First come named turns, each shown by rows before and after it. For each pair of rows after them, which turns, in which order, take the first row to the second? The first pair is done for you.
j_468:
[ 15  -7 -23   3  18  -6   8  17 -27 -17  27   7 -20] |-> [  9   4 -23   7  15  22  14   6 -42 -17  -2  11 -11]
[ -5  -9  -2  27  -3  -1  -6 -29 -11  38 -21  -4   9] |-> [  6 -20  -3  13  -3 -41  -3   2  12  19  22 -17   1]
[ -2  17  23  -7  -5   4  -1 -19  36  12 -47   0  22] |-> [ -4   5  21   2  -5 -34 -15 -11  53  17 -22  -7   4]
[-11 -19   8  11  16 -11 -29 -20 -18   7  -4  43 -48] |-> [ 13 -23   5 -10  17 -22 -10  33  -1 -36  32  18 -29]
j_794:
[-12  19 -13 -30   5  35  -6   0 -23 -23  12  24 -11] |-> [-16  14  10 -45  -2  25 -18   8  11 -28   1  11  -2]
[  5  20  20 -15  -9 -17  -6  21   9 -32   2 -18  -5] |-> [  9  15   9   4 -16   8  -2 -10   0  -1 -40 -23  18]
[ -8  12   8  -7   7  11  -8   4   4 -15 -15  11  -7] |-> [ -5  13   3  -4  10  20  -3  -5  -5  -8 -18  13  -7]
j_233:
[ -3 -11   4   1   9   0  -7 -14   1  24  -6   4  -1] |-> [ -6 -10   8  -3  12 -14 -16  -5   0  11  12   8 -11]
[-21  23  33 -38  21  14  -9  32  62 -47   2  -1 -25] |-> [-18  23  23 -32  16  58   0  -3  53 -15 -60  -1  18]
[ 27 -21  -3 -28  23  19 -10  27 -14 -11   5 -14  30] |-> [ 29 -29  -8 -17  19  18  -5  10 -21   8 -12 -18  36]

Between the rows of a pair lie 2 to 4 turns.
[ -1  -4 -25  24  13  10   4 -16 -43  18  -8  13  -5] |-> [-13  -2  18  -9   5 -41 -24  12  21   1   9  -3 -23]
j_233 j_794
[-22  12  -8  38   7   9 -16 -55  -9  33 -32  16 -20] |-> [ -7  36   3  -5  17  16  -3  32   4 -59  22  16 -25]
j_233 j_233 j_468
[ 10  -2 -15 -12   2  26  21  28 -10 -36   4   1  29] |-> [ -1   4 -13  -1   1  45   7  -9 -22  -4 -25  13  18]
j_468 j_468 j_468 j_468
[ -7 -15 -18  28   4   0  -9 -38 -27  31  -3  14 -11] |-> [ 18 -12 -23  -2  13  20  20  15 -26 -29  17 -18  31]
j_468 j_468
[  4  16  -8 -25 -10  57  12  19  13 -27 -30  19   9] |-> [  8   0 -34  13  -9  48  22 -17 -26  15 -31  14  10]
j_794 j_233
[  4 -11   0   4   6 -25   4   8   4   7  25 -10 -13] |-> [  7   1  19 -11   1  -7  -6  17  27 -13  10 -15   4]
j_794 j_233 j_233
[ -3 -10   4  -3   5 -30  -6  12  11   5  29  -1 -15] |-> [  5  -9 -16  22   3   4  10 -15 -20  25   5   0   0]
j_794 j_794
[ 25  12   3   8  18 -10  -9  52 -21 -27  23 -10  -1] |-> [ 28   2 -17  34  12   8   2  14 -47  12 -10 -11  22]
j_794 j_233 j_794
[ 52  -1  -3   1  -2  -5  17  29   9 -28   5 -65  89] |-> [ 27  -2 -13  34 -11  13   2 -39 -19  41 -54 -46  80]
j_233 j_468
